In the rows, 128 means zero.
Named turns come first, each shown by rows before and after it. Which turns, in which order, take the first row of each pair that follows to the second? Write the first one first, as in the answered first pair.
vopi (before -> after):
[119 129 140 122 136 137 122 130 129 119 127 125 136 118 135 116 128 139
 127]  ->  [122 139 134 120 137 131 126 132 122 124 130 133 132 119 131 119 128 144
 120]
[ 98 113 194 160 133 144 107 105 108 106 111 120 131 100 153 120 147 108
 141]  ->  [104 135 137 108 176 132  82 123 121  86 124 120 145 112  99 113 154 158
 160]
[164 151 118 106 154 122 140 162 128 104 138 147 119 147 107 124 138 192
 165]  ->  [161 150 170 158 111 120 176 144 101 134 131 163  94 137 159 137 130 150
 132]
[173 110 155 128 127 147 100  74 127 123 111 184 112 178 122 111 181 138
 104]  ->  [171 100 155 125 129 153  94  75 136 117 108 175 118 179 122 108 182 135
 113]
kof (before -> after):
[ 73 120 101 129 107 139 126 169 131 144 136 130 109  78 134 133  97 114
 165]  ->  [ 99  93 160 151  89 149 140 161 114 150 124 142 100  91 150 123 107 102
 141]
[124 138 184 148 110  76 139 168 123  81 115 156  96 115 160 138 132 129
  93]  ->  [118 170 135 124 126  58 135 177 124  86 128 166  99 113 135 146 126 153
  99]
[ 70 130 154  84 184 110  75 138 141  60 164 145 111 114  99  68 148 173
 170]  ->  [ 78  95 212 111 166 127  81 129 138  54 149 136 106 118 125  59 156 146
 161]
[162 169  90 114 183 139 108 167 129 136 145 161 124 163  85 150 131 184
 128]  ->  [111 129  97 134 178 167  83 162 184  97 135  91 143 129 126 150 123 131
 181]
vere (before -> after):
[137 150 108 152  68 129 166 127  99 198 135 171 129 129 159 144  83  99
 106]  ->  [ 75 140 179 186 115 108 160 126 112  98 148 118 103  96 188 128 101 104
 130]
[110 176  65  84 161 111 124 145 138 141 147 146 131 141  89 126 103 174
 143]  ->  [ 74 164  56 105 141 126 120 138 165 141 144 112 138 113 126 139  87 130
 169]
[122 116 137 118 122 139 125 125 143 123 115 124 138 140 132 114 129 127
 137]  ->  [128 117 140 114 126 136 126 126 138 121 117 129 136 145 126 111 131 135
 132]
busa (before -> after):
[ 91 138  95 140 135 135 126 115 137 118 148 108 115  90 149 138 101  83
 142]  ->  [ 93 152 113 131 169 111 129 121 120  85 160 117 101  97 127 126 116 125
 131]
[175  90 206 140 122 113 125 106 102 137 132 134 126 150 159 119 128 126
 131]  ->  [160 114 155 147  89 113 134  99 103 184 134 141 130 132 177 145 102  97
 134]
[150 134 117 113 120 148  92 141 134 151 147 138 146 129 125 119 125  98
 133]  ->  [143 159 108 109 133 128  99 144 120 145 159 149 136 127 115 123 125 117
 126]
[ 99 166 113 109 166 108 142 129 101  87 160 141  99  94 152 139 122 158
 118]  ->  [127  90 173 113 164 151 120 125 128  61 134 110 122 114 158 113 142 136
 133]
Pairs:
Each pair is two turns apart.
[131 132 193 161  82 157 149 109  65 110 160 144 127 106 131 129 138 103
  94]  ->  [131 131 179 161  68 165 150 108  69 127 157 145 135 102 137 135 130  89
  97]
vere then vere
[ 87 142 130 140 125 129 105 138 144  80 128  85 110  98 148 133 113  96
 152]  ->  [169 134 169 140  96 132 134 133  89 140 114 154  98 149 130 124 127 112
  88]
kof then vere
[140 119 106  98 130 134 133 133 124 164 144 145 156 129 110 123 104 152
 129]  ->  [113 103 112 115 120 147 126 128 147 150 141 115 161 110 137 126  98 122
 150]
busa then vere
[123 132 154 148 111 136 127 117 112 120 118 120 130 124 140 136 122 122
 113]  ->  [129 155 121 123 131 123 120 126 110 118 126 131 132 130 109 136 123 153
 115]
vopi then vopi
[103 131  66 103 126 144 106 143 166 140 136 109 149 112 126 138 111 113
 187]  ->  [100 132 114 153  85 140 142 125 137 170 132 130 126 104 176 150 103  75
 153]
vopi then vopi
[127 124  23 102 123 129  83 140 125 192 148 123 145 135  82 163 113 129
 162]  ->  [113  55 219 190 124 134 108 117 101 109 135  91 100 127 155 129 148  95
 135]
vere then kof
[180 121 140  99 141 128 119 136 105 149 123 167 140 159  94 122 138 186
 109]  ->  [170  68 176 117 129 164 102 129 138 126 105 125 156 152 122 111 141 146
 137]
vopi then vopi
[134  94 145 112 144 122  60 128 134  79 146 122 134 137 108 128 124 167
 120]  ->  [128  86 156 122 138 126  61 124 136  74 144 114 134 133 118 128 124 156
 124]
busa then vere
[179  84 165 155 110 159 169 111 103 160 101 170 136 137 139  88 157  84
  99]  ->  [ 79 129  68 153 121 143 149 114 155 136 125 114 144  71 164 122 120  59
 162]
kof then vere
[117 112 143 149 107 140 130 120 141 152 116 115 129 117 168 137 114  88
 133]  ->  [122 130 175 137 161 106 132 129 117  99 131 128 106 130 136 116 138 149
 118]
busa then busa
[ 90 159  54 105 153  87 124 121 145  78 161 100 147 115 120 149 117 146
 142]  ->  [ 90  93 123 139 128 127 119 109 166  62 138  65 155 113 161 136 125  94
 154]
vere then kof
[138 123 107 116 123 138 112 135 141 126 106 116 140 124 130 137 126 118
 120]  ->  [147 136 117 112 139 122 118 138 124 116 113 132 128 131 117 133 135 143
 105]
vopi then busa
[190  91 198 127 119 148 136 120  93 136 108 140 121 176 125 117 147 161
  98]  ->  [158 165 117 128  98 116 160 118  75 189 131 169 106 149 133 157 114 158
  87]
busa then busa
